Each path below is one point turned by a fixed rotation once a step. After each direction that follows a path, write how fast that rotation turns it, in degrees a step (0 if it stays still).
Each turn is a multiple of 5 degrees from 10 to 175, or 0.
Each row of a path follows its step; steps can be skipped.
path 1
step 0: [15, -18, 9, 15, -4, -22, 8, -18, -14, -14, -13, -3, -2, -19, -21, -32, 2, -2, -13, -6, -1, -8, 28, -20, 23, 9, -12, -4, 0, 26, -41, 11, -13, 13, 10, -12, -24, -5, -23]
step 1: [-7, 9, 2, -1, 3, 0, -1, -7, -11, 2, -19, 30, -4, -15, -29, -31, -22, 4, 24, 20, 17, -11, 6, -18, 9, -44, -21, -15, 2, -19, -26, -17, 3, -1, 2, -4, 2, 2, -26]
step 2: [-28, -2, 8, 0, -6, -15, 8, -4, -8, 10, -9, 20, 44, -16, -6, 6, 3, 14, 9, 25, -4, -10, 24, -19, 8, 11, -25, 28, -4, -10, -26, 8, -11, -4, -12, 7, 9, 37, -7]
step 3: [5, -2, -12, -10, -7, -11, 22, -12, -16, 1, -13, -17, -4, -26, 6, -17, -2, -2, 3, 14, -39, -1, 29, -28, 25, -2, 14, 19, -1, 4, -41, 9, 7, 8, -6, 8, 6, -18, -31]
step 4: [-5, -16, -10, 13, 14, -26, 13, 16, -1, -8, -21, 32, -4, -2, -13, -22, -14, -12, 0, 11, -10, -8, 4, -5, 3, -30, -22, 16, 1, 2, -44, -17, 1, 18, 34, -22, 10, -7, -7]
step 5: [0, -22, 12, 7, -14, 5, 10, -3, -23, -4, -20, 1, 33, -15, -39, 3, -8, 10, -2, 25, -2, -4, -1, -14, 36, 4, -23, -20, 1, 7, -28, -13, -20, -10, 9, -1, 13, 24, -11]
step 6: [-20, -1, 7, 10, 0, -16, 17, -5, -6, 24, -4, 7, 1, -24, -3, -12, -18, -6, -10, 19, -8, -7, 32, -25, 44, -26, 9, 1, -6, -29, -20, -1, -8, 10, -26, 22, -8, -1, -6]
step 7: [-13, -2, -23, -3, 27, -25, 19, -10, 17, 7, -12, 21, 16, -4, -12, -5, -13, -11, 8, 10, -37, -15, 25, -4, -3, -10, -33, 15, -6, 15, -18, -7, -15, 6, -9, 5, 31, -9, -24]
step 8: [21, -27, 21, -2, 1, -18, 9, 0, -11, -20, -16, 6, 9, -28, -27, 1, 11, -13, -21, 1, 3, 7, 0, -35, 22, -5, -3, 21, 6, 17, -34, 1, -4, -7, 8, 4, 33, 0, -22]
step 9: [-7, 8, 0, -7, -18, -15, 5, 19, -11, -4, -23, -5, -1, -10, -17, -16, -26, -3, 6, 33, 5, -1, -6, -6, 28, -36, 7, -1, 0, -21, -27, -20, -21, 33, -6, 8, 28, 3, 3]
Directions:
[7, 9, -12, -7, -1, -4, 2, -6, -3, 6, 8, -1, -9, -7, -1, 2, -4, 0, -10, -2, 9, -1, -3, -8, 11, 2, 10, -5, -8, -5, -2, 4, 7, 1, 9, 1, 1, 2, -6]	135
[5, -5, 0, 7, 0, -7, -5, 5, 3, -5, -6, 4, -10, 4, -9, 0, -2, 1, 3, 5, 2, 9, -1, 8, 2, 6, 8, -10, 0, -8, -4, 2, -3, -1, -9, -12, -1, 13, -7]	85
[-10, 10, 3, 5, -3, -8, 6, -6, -9, 6, -7, 4, 2, -6, 10, 5, 0, 4, 1, 7, -4, -7, -8, 9, 3, 2, 10, 0, -6, 1, 2, 3, 0, -5, -12, 5, -3, 4, 5]	95
[-13, 3, 1, -2, -6, 11, 3, 6, -8, 9, 7, -10, 4, 9, -2, -5, -5, -1, -8, 4, 10, 5, 2, -2, -3, 1, 0, 3, -4, -10, -3, -3, -7, -7, -8, -4, 5, 4, -2]	95
[-9, -3, -9, 0, -1, 5, 3, 4, 4, -3, -1, 0, -4, -13, -4, 4, -8, -6, 7, 4, 9, 5, 5, 8, 2, -15, 4, 10, 2, 3, 7, 8, 1, -2, 2, -6, -4, -2, 4]	140
[-4, 1, -5, -12, 10, -1, 1, -5, -1, 5, -4, 8, -1, 15, 1, -3, 7, -5, 4, 3, 3, -2, -2, 10, 3, -10, -3, 1, -5, -9, -1, -1, 4, 14, 1, -3, 3, 3, 4]	135
path 2
step 0: [-1, -26, -33, -7, 12, -30, 32, -28, 4, 15, -3, -15, 14, 8, 6, 32, 22, -11, -30, -17, -33, 21, -10, -8, 4, -17, 12, -7, -8, 19, -24, -5, 2, -3, 28, -24, 9, -4, 33]
step 1: [-19, -17, 7, 1, -5, -3, -19, -18, 1, -22, -20, 5, 1, 14, 1, 10, 31, 3, 2, 8, 9, -48, 2, -34, 4, -19, 43, -29, 15, 1, -32, -5, 10, -11, 24, -8, 5, -4, 41]
step 2: [35, -42, 14, 17, 9, -42, -11, -8, 3, 15, -2, -17, -30, 6, 3, 7, 3, -9, -22, 20, -9, 13, 9, 9, -14, -25, 30, -28, 16, 8, -31, -23, 26, -6, -18, -6, -5, 0, 9]
step 3: [-15, -13, -24, -10, 17, -30, -19, -4, 31, 17, 12, -28, 0, 1, 2, 16, -21, 14, 12, 9, -2, -16, -37, -10, -30, -15, 25, -17, -2, 13, -40, 16, -11, -7, 16, -17, 26, -26, 8]
step 4: [9, -22, -12, -16, -8, -27, -6, -11, -8, -27, 5, -40, 3, -23, 7, -3, -1, -28, -21, 9, 2, -34, 27, 4, -14, 9, 37, -5, 7, 23, -15, 34, 3, -31, 0, -14, -1, 18, 28]
step 5: [17, -41, 11, -7, -5, -18, -17, 25, 45, -3, 1, -43, 6, 2, -16, 2, 15, 17, 9, 30, 5, -7, 2, 23, -22, -4, 22, 2, 25, 1, -6, -10, 9, 3, 41, 24, -4, 4, 15]
step 6: [30, -5, -29, -21, 2, -24, 1, 22, 11, 6, 14, -18, -36, -12, -14, 20, -30, 22, -13, 14, 16, -13, 7, -19, 0, 41, 28, -13, 17, 5, -13, 4, 17, -24, 20, -13, 20, -4, -23]
step 7: [-11, -13, -21, -15, 8, 1, -34, 35, 0, 0, 25, -42, 3, -25, 4, -26, 8, -23, -4, 8, 7, -36, -14, -9, -40, 8, 15, 2, 42, 2, 19, 1, 3, -14, -15, 12, 3, -7, -14]
step 8: [22, -21, -26, -18, -28, -18, -4, 25, 27, -12, 21, -9, -3, -14, -16, -7, -28, -28, -28, -5, 5, 8, 19, 14, -27, 11, -21, 29, 22, -5, -3, 8, 8, 22, 33, 10, 27, 17, 4]
step 9: [-25, -8, -24, -20, -4, 17, -11, 25, 27, 10, 11, 0, -12, -13, -35, 15, 25, -2, -8, 5, 25, -20, 2, 6, 27, 39, 2, 38, 31, 23, -2, -7, -3, -25, 18, 14, 15, -12, -12]
Directions:
[1, 11, 4, -10, 5, 6, 1, -5, -8, -1, 0, -2, -9, -3, -2, 2, 2, -5, -3, 1, 20, -2, -6, -7, 3, -3, 8, 2, 3, 4, 4, 5, -1, -2, -5, 4, 1, 1, 12]	130
[-1, -1, 10, -2, -1, 6, 5, 5, 1, -3, -16, -5, 4, 8, -9, 4, -1, -9, -2, -3, 5, -3, 5, -2, 0, 0, 2, 0, -9, 6, -6, -8, 8, -7, 9, 7, 0, 0, -9]	90
[19, -2, -5, 2, 5, -7, 7, -8, -5, -2, -3, 2, -2, -1, 6, 5, -10, -11, -10, -2, -3, 6, 9, 1, 5, 7, 2, 4, -3, 0, 7, -2, 4, -3, -2, -6, 2, 3, 1]	175
[-2, -2, -7, 10, -3, 5, -6, -10, -4, -6, -1, 5, 0, 0, -3, 14, 1, 1, 2, -3, 7, -11, 10, -3, 2, 7, 2, -3, 4, -4, -5, 8, -11, -8, -5, 2, -2, -2, -10]	135
[6, -4, -1, -10, 0, 0, 6, 0, 12, 5, 1, 1, -8, 2, -3, 14, 5, -2, 4, -8, 5, 6, -7, 6, 5, -6, -5, -6, -1, -1, 3, 11, -1, 5, 6, -8, 2, -7, -9]	125
[5, -4, 1, 8, -13, -3, 4, 11, 8, -2, -1, -2, 3, 1, 5, 1, 11, -4, 1, 7, 8, 1, -4, -6, 17, 6, 1, 3, -5, -4, -3, -1, -8, 2, 0, -2, -2, 7, 8]	90
path 3
step 0: [-14, -2, 12, -7, -4, -2, -1, 31, -7, 0, -36, 40, -19, -9, 20, 11, -3, 9, -5, -9, 6, -14, 1, 38, 11, 49, -20, 16, 9, 19, -21, 0, 8, 25, 15, -21, 6, -25, -20]
step 1: [-29, 0, -10, -6, 29, -20, -2, 3, 5, -17, -14, 42, -8, -16, 9, -12, -8, -2, 3, -16, -16, -17, 47, -44, 24, 10, -16, -8, 29, -7, -10, -7, 8, 33, 12, 13, 4, -13, -8]
step 2: [-25, -15, 6, 5, -2, 2, 15, 5, -8, -41, 19, 3, -39, 12, 14, 7, -3, 25, 3, -19, -16, -18, 39, -12, 12, -16, 25, 2, -19, -21, 22, -33, 37, 0, 3, -6, -21, -8, -4]
step 3: [-4, -14, 12, -1, -16, 4, 20, -2, 13, -17, 9, -27, -10, -10, -6, -2, 2, 35, 20, -33, 7, 32, 9, -24, -12, -17, -17, 34, -6, 15, -6, -12, 24, 36, -27, -17, -18, 32, -14]
step 4: [-18, -31, 10, 20, -3, -19, -7, -14, 4, 41, 10, -42, -6, -28, -13, 37, -5, -28, -10, -13, 12, -4, -4, -6, -5, -31, -23, -8, 1, 5, 19, -8, 23, 26, 1, -22, 1, 15, -15]
step 5: [-13, 24, 38, -20, -5, -2, -28, -1, 0, 6, -4, -30, 22, -19, -5, 23, 11, -19, 0, 1, -11, 19, -4, -6, -29, -3, 26, -46, -27, -7, -14, -14, 9, 22, 3, -31, 23, -12, -8]
step 6: [-14, -4, 10, -3, 5, -6, 11, -41, -5, 23, 32, 1, 17, -1, -27, -18, 10, 1, 15, 4, 10, 7, -5, -12, -10, 39, 19, -32, 2, -4, -37, -4, 29, -24, 7, -17, 34, 8, 24]
step 7: [20, 29, -21, 19, -23, 12, 14, -42, 7, -1, -10, 4, -16, -8, -8, 18, -16, -2, 6, -4, -9, -18, -12, 16, -18, 26, 32, 20, -2, -6, 5, 3, 19, -7, 10, 10, 59, 14, 17]
step 8: [11, 20, -9, -1, -3, 7, 8, 6, 33, -10, -34, 19, 2, 34, -27, -3, 8, -25, 20, 25, -28, 7, -1, 27, 13, -9, 8, 7, 34, 23, 8, 14, 25, 8, 4, -16, 23, 32, 13]
step 9: [-1, -3, -13, 11, 16, 4, -25, 2, 7, 1, -31, 12, -14, 4, 6, 18, 28, -7, 7, 14, 4, -2, -6, 30, 20, 20, 16, 27, 36, 18, -23, -10, 18, -18, 42, -20, -28, -6, -31]
Directions:
[0, 3, -6, -6, -8, 1, -10, 1, -7, -4, -4, -2, -6, -7, 8, 9, 7, 9, -7, -11, -5, 2, -5, 8, -8, 1, 6, 5, -5, -3, -4, -2, -4, -2, 10, 5, 4, 4, -7]	160
[1, -2, 4, 3, -5, 0, 6, -2, 3, 7, 1, 10, 2, 4, -9, -1, -10, -1, -6, 4, 1, -1, -2, 4, -4, 1, 6, -4, -8, -12, -12, 7, -12, 4, 7, -8, 7, 7, -3]	45
[-5, 8, 5, -7, 10, 12, 2, 3, 4, 3, 1, -2, 4, 4, 0, 3, 8, -5, 1, -9, -2, -6, 7, 9, -5, 1, 1, 1, -5, -8, 5, 6, 1, 4, 5, 0, -11, 6, 13]	120
[1, 1, -7, 0, 2, -8, 1, 12, 4, 3, 5, -14, 8, -8, 3, 6, -11, 0, 0, 2, 4, 0, 1, 1, -9, -1, 1, -9, -5, -3, -9, -6, 7, -6, -9, 3, -2, 10, 3]	40
[5, 8, -15, 1, 1, 0, -1, 4, 3, 2, 6, -2, 4, 9, -2, 6, 2, -4, -1, -7, -2, 0, -9, -1, 13, 14, 5, -5, -5, 9, 0, 9, 1, 1, 1, -4, 8, -4, 3]	40
[3, -7, 3, -6, -4, 8, -1, 11, 8, -6, 7, 1, 8, 1, 1, -6, -4, -10, -7, -8, 8, 2, -10, -2, -1, -3, 1, 5, 8, -5, 5, -6, -9, -8, 2, 7, 3, -5, 3]	0
path 4
step 0: [-27, 4, 2, -35, 27, 5, 15, -8, -17, -10, -7, 20, 18, -2, 3, 14, -50, 5, 17, 8, 8, -24, -1, 5, 41, 12, -5, -2, 10, 40, -32, -9, 10, 11, -4, -11, -28, 7, 11]
step 1: [1, 26, 23, -40, -25, 9, -6, -1, 1, -12, 13, -22, -13, -21, 37, 13, -18, -8, 5, -2, -5, 11, 10, -12, -21, 35, 4, -1, -41, -15, -13, -4, -2, 22, -18, 23, 16, 18, -25]
step 2: [-57, -18, -17, -4, -18, 10, 13, -7, -14, 25, 32, -5, 38, -6, -12, -15, 6, -6, -3, 22, 2, -3, 22, -6, -10, -9, 21, 21, 20, -14, -42, 14, -2, 3, -17, -3, -6, -4, -22]
step 3: [-31, 8, 1, -3, -10, 14, -3, -29, 13, 4, 5, 43, -16, 15, 29, 21, 5, 46, 11, 4, 2, 16, -1, 12, 11, 22, -12, 2, -22, 29, -24, -14, -37, 4, -1, -24, 10, 5, 13]
step 4: [-12, -20, 4, -32, -9, 23, 5, -10, -8, 4, 11, -54, 29, 18, 19, 43, -14, 8, 7, -45, 4, 2, 5, -6, -6, 29, 14, 6, 0, -4, -3, 22, 5, 1, 29, 4, -13, -1, 6]
step 5: [-23, 17, -4, -12, -10, -18, -4, 5, -39, -1, 22, 10, -8, -24, -8, 6, -16, -12, -1, -2, -6, 20, 10, 18, 13, -21, -32, 17, -1, 24, -47, 23, -2, 37, 2, 9, -34, 21, -9]
step 6: [-38, 24, 8, -48, 9, 20, -2, -1, 36, -18, 1, -12, 2, -8, 17, 19, 10, 21, 18, 28, -3, 3, -23, -7, 6, 6, 19, -25, -8, 9, -24, 6, 8, 18, -30, 2, 9, -25, -18]
step 7: [-36, 9, 0, -29, -14, 10, 15, -7, -1, 17, 24, -11, 14, 2, 16, -8, -18, -3, 3, 1, 21, -5, 24, -18, -4, 12, 18, 43, -8, 3, 8, -19, -21, -33, -6, -6, -36, 43, -11]
step 8: [-6, -12, -6, 4, -39, -14, 17, -10, -10, 17, 20, 13, 3, 33, 28, 15, -16, 11, 7, -5, -2, 1, -1, 14, 35, 14, -13, -6, -9, -25, -60, -5, -5, 32, -10, -4, 18, -1, -15]
step 9: [-26, -13, 12, -30, 21, 27, -24, -24, -9, 16, 19, 5, 19, -23, -10, 23, -15, 1, 29, 3, -19, -6, 15, 12, -12, 32, 23, 1, -20, 26, -14, 40, 2, 7, 6, -11, 14, 0, 25]
Directions:
[7, -7, 2, 3, 1, -4, -1, 8, -1, -4, -5, -3, 8, -2, -11, -3, -9, 3, 7, -6, 2, 12, 4, -2, 4, 8, -3, -5, -9, 9, -9, 6, 6, -3, -4, 10, 4, 5, 1]	85
[1, 0, 3, -6, 5, -2, -2, 2, -4, -10, 2, 7, -4, -2, 6, -17, -1, 9, -4, -9, -3, 8, 6, -3, 1, -6, -2, 1, 1, -5, -2, -2, 0, 6, -2, -14, -1, 12, 9]	155
[-1, -2, 3, 4, -9, -5, -7, -7, -9, -7, -5, -9, 8, 7, 12, -2, 2, -10, -7, 1, 11, 8, 0, 2, -1, 2, 5, 0, -1, -5, 8, 1, 1, 1, 2, 8, -5, 11, -3]	120
[-5, -5, -1, 6, 0, 5, -3, -1, -3, -3, -6, 2, 2, -1, 0, 9, 12, 8, -8, -9, -3, 11, 4, 3, -12, 3, -7, 4, 7, 4, -4, 4, -1, -1, 12, 2, 0, -7, 7]	55
[3, 11, 4, -5, -7, -7, 0, -5, 12, 3, -1, 1, 8, 5, -5, -2, 7, -8, 0, -9, -5, -1, -2, -9, -3, 9, 3, 6, 7, 6, 5, 8, 0, 10, -5, -2, 5, 3, 7]	140
[-9, 8, 5, 8, 5, -1, 2, -7, 0, -7, -11, 10, 4, -1, -6, 4, 3, 5, 11, 4, 2, -1, -8, 8, 3, 1, 10, -1, -5, -1, -1, -4, 11, 8, 6, -5, 4, 5, 1]	125
[-4, 2, -5, -2, 0, 4, -2, -4, 1, -1, -15, -13, 8, 4, -5, -1, -7, 5, -10, -1, 2, -5, -2, -5, 6, -2, -3, -7, 9, -11, -8, 3, 2, 0, -3, -9, 5, -5, -2]	170
